Each path below is one point turned by a fixed rotation once a step. After each direction that follows a path, write how fast that rotation turns it, in deg/step (0 if it stays still).
Each turn is a multiple of 5 degrees from 10 to 175, or 0.
Each row of a path follows its step; steps can be skipped.
path 1
step 3: [-22.0 -22.0   0.1 -11.0 -22.2 -14.8 -12.2   2.9  -0.9 -27.8  28.1 -11.7
  17.4  -9.2  -6.1  -6.2  -1.3   4.7   7.7   9.0 -27.1 -20.6   4.5  24.1
  -2.3 -10.3   2.6  -2.9  -0.9 -20.4 -11.6 -10.6 -12.9  -6.5   5.0   6.4
  12.8  22.2  25.3   6.6  37.1 -32.9]
step 5: [-17.7 -14.7  12.4   6.0 -17.3 -34.4 -24.8  -4.4 -27.4  25.7  -7.6  -7.7
  32.0   4.2 -10.9  19.8 -19.3   8.7  15.3   7.0 -13.8 -13.4 -18.1   1.1
 -22.3  23.7   1.7  10.3  14.0 -12.6   8.2  -5.6  -3.9  11.8 -18.6  -1.8
  -5.9  -7.2   5.3  13.4  29.7 -24.3]
step 6: [-22.9   8.8   1.3 -15.5  12.0 -15.3 -27.2  23.5   8.7 -20.5  29.2   6.1
  24.2   9.0  -3.6 -11.3 -10.5  14.4   3.5  -1.2   8.6 -16.5  20.6 -28.0
   4.3 -23.7 -19.9   1.9   7.3  18.5   2.6  18.7  -3.6  16.4   1.8  28.1
  35.5 -18.6   5.5   1.2  14.6   0.6]
step 7: [-15.9 -22.9  16.7  -9.6 -16.7 -17.1   0.9  -7.3  -7.6   6.2 -19.2  -4.1
   8.3  22.6 -27.7 -16.6 -12.8  -1.8  -4.8 -22.5 -41.6 -20.8  -6.1  16.9
 -17.8  -3.5 -11.3 -16.1   3.3  -8.4  -8.3   5.8  12.7   1.4  35.5  15.4
   1.4   6.6 -16.3  -5.6  14.5 -33.0]
step 8: [  3.8   9.3  22.6  21.6 -21.8 -32.0 -40.1  -8.3 -25.9 -46.7   6.6   2.7
  20.1   4.7  -6.2  10.9 -13.1  -3.2  12.9 -15.9  25.6 -18.9   0.4   1.1
   7.5 -17.0  24.6  -6.1   0.6   7.4   4.9  -1.6 -10.6   9.6   5.5   9.6
  11.0 -14.6  -6.0   9.8  -1.3   2.2]
step 9: [ -3.1 -12.8   8.6  -2.6 -20.5  -7.0 -15.9  24.8  -4.1   3.5 -17.1  15.5
  38.2 -10.3 -12.4   5.8 -12.6   4.8  -8.6  14.5 -46.3  -7.8  -9.4 -25.9
   3.5  -2.4 -15.7  17.1  15.9  -6.4   9.2  32.1  -9.6  -2.2   5.8   4.5
  16.6  23.0 -11.2  21.5   0.2 -19.4]
step 12: [ -8.3  10.4  28.3  10.8 -11.2 -26.9 -17.3  -5.7  -4.9 -17.5  46.0  12.7
  11.5  -9.7 -27.5   9.9 -10.5  19.8   4.1  -8.8 -31.8 -10.0  15.3  24.9
   2.3   9.7   8.9  -1.9  -6.0 -15.6  15.3   4.0 -12.8  18.8  -5.5  -2.5
  27.6  13.0  13.9  10.2   8.1  -5.6]
step 14: [ -9.2  -6.2   4.6   1.5 -36.8 -26.3  -6.6 -13.5 -21.1  -9.1  24.5  -2.2
  13.6   9.6 -21.0  25.0  -3.2  -8.2 -16.6   0.0 -26.6   9.2   5.4  -9.6
 -25.0  12.0  18.2 -10.1  12.0 -12.3   9.1  -4.4   6.1  -3.4 -18.2  13.3
 -14.0 -21.7 -23.5   5.6  37.4 -13.2]
step 17: [ -8.1   3.6   2.3  19.1 -30.6 -21.1 -20.3  11.4  -5.6  14.5  14.5  -5.2
  31.2  -7.1   6.3  21.7 -13.8  -1.4  17.4 -15.2  37.8 -36.5 -13.0  -6.1
  -8.8 -18.6  12.9 -13.3  -8.0  -6.8  -2.1 -13.0   5.4   3.4 -17.0  28.5
  17.0  -0.2  -2.8  11.2  17.3   9.0]
Speeds:
[-10.6  -5.5  -1.4  -1.6   3.0  -5.8   4.0   2.6  11.1  -3.1  -0.5   1.6
  -2.8   1.8  -7.4  -4.0   4.0   2.3  -2.5  -0.1   3.8  -1.5   3.7  -1.2
  -6.4  -6.7  -1.9  -7.7  -0.4  -2.5  -5.8  -1.2  11.2  -2.1  -1.0   6.0
 -10.0  15.1  -3.0  -1.2  -9.5  -1.8]
115
[  3.3   6.7  -1.0  -7.2  -9.2   0.1   3.6  -0.4   6.2   5.5   9.7  -7.2
   2.5  -4.5  -1.7   1.8   5.9  -6.7   4.9   4.0   6.4  -7.0  -3.1  -3.8
   0.9  -3.5 -15.0   5.8   0.7  -4.1  -1.4  11.9   3.2  -1.2  -6.8  -0.4
   2.5  -1.4  -2.5  -6.2   0.5  -7.0]
100
[ -3.4 -13.7   9.1   0.0  -9.0   5.5   3.2  12.0   2.3   7.5 -10.8 -10.5
   2.5  -4.2   1.2   2.0   1.4   0.4   5.7  -4.1  -2.5   7.0  -3.5   1.1
  -0.1   1.8  -5.8   6.1  -1.3  -0.5  -6.2  -5.0  -0.3  -0.6   6.5  -3.8
  -2.2   4.0   3.2   4.9   4.4  -4.8]
170
[ -2.2   5.3   5.6  -5.0  -1.8  -0.3  -2.5   0.3   5.0  -6.7   8.9  -1.0
  10.0   1.2   2.2  -8.2   3.8   6.4   6.2  -8.9   9.9   0.8  -5.9  -1.2
   6.0  -1.8   2.8  -3.6  -3.1   6.4  -6.1 -12.2   2.0  -6.9  -6.7  -8.5
   3.7  -2.6   0.6   6.2   0.6   4.5]
160
[-5.0 -0.7  5.3  5.6  8.1 -3.9  1.2  4.3  3.5 18.0  7.4  3.1 -4.0  8.4
 -5.6 -2.0 -8.8  4.9  5.7 -7.3  4.3 -0.7  2.0  1.6 -2.0  7.2 -5.3  1.6
 -3.3 -1.3  2.6  0.7  5.4  5.0 -1.4  1.5  6.5 -4.3  8.2 -4.8  0.0  6.4]
60
[ -1.4  -8.5   7.4   7.4   4.1   1.9  -1.6   0.6   3.2   5.7  10.8   6.2
  -1.5 -12.7   6.2  -9.9   2.4   5.9  -3.4   7.5   2.7   2.9   1.2  -0.6
   3.5  -0.3   5.6   1.0  -3.1  -0.5  -0.5   5.5  -1.7  -2.5   2.8   4.6
   5.8   2.4 -14.3   0.6   7.8  -4.3]
125
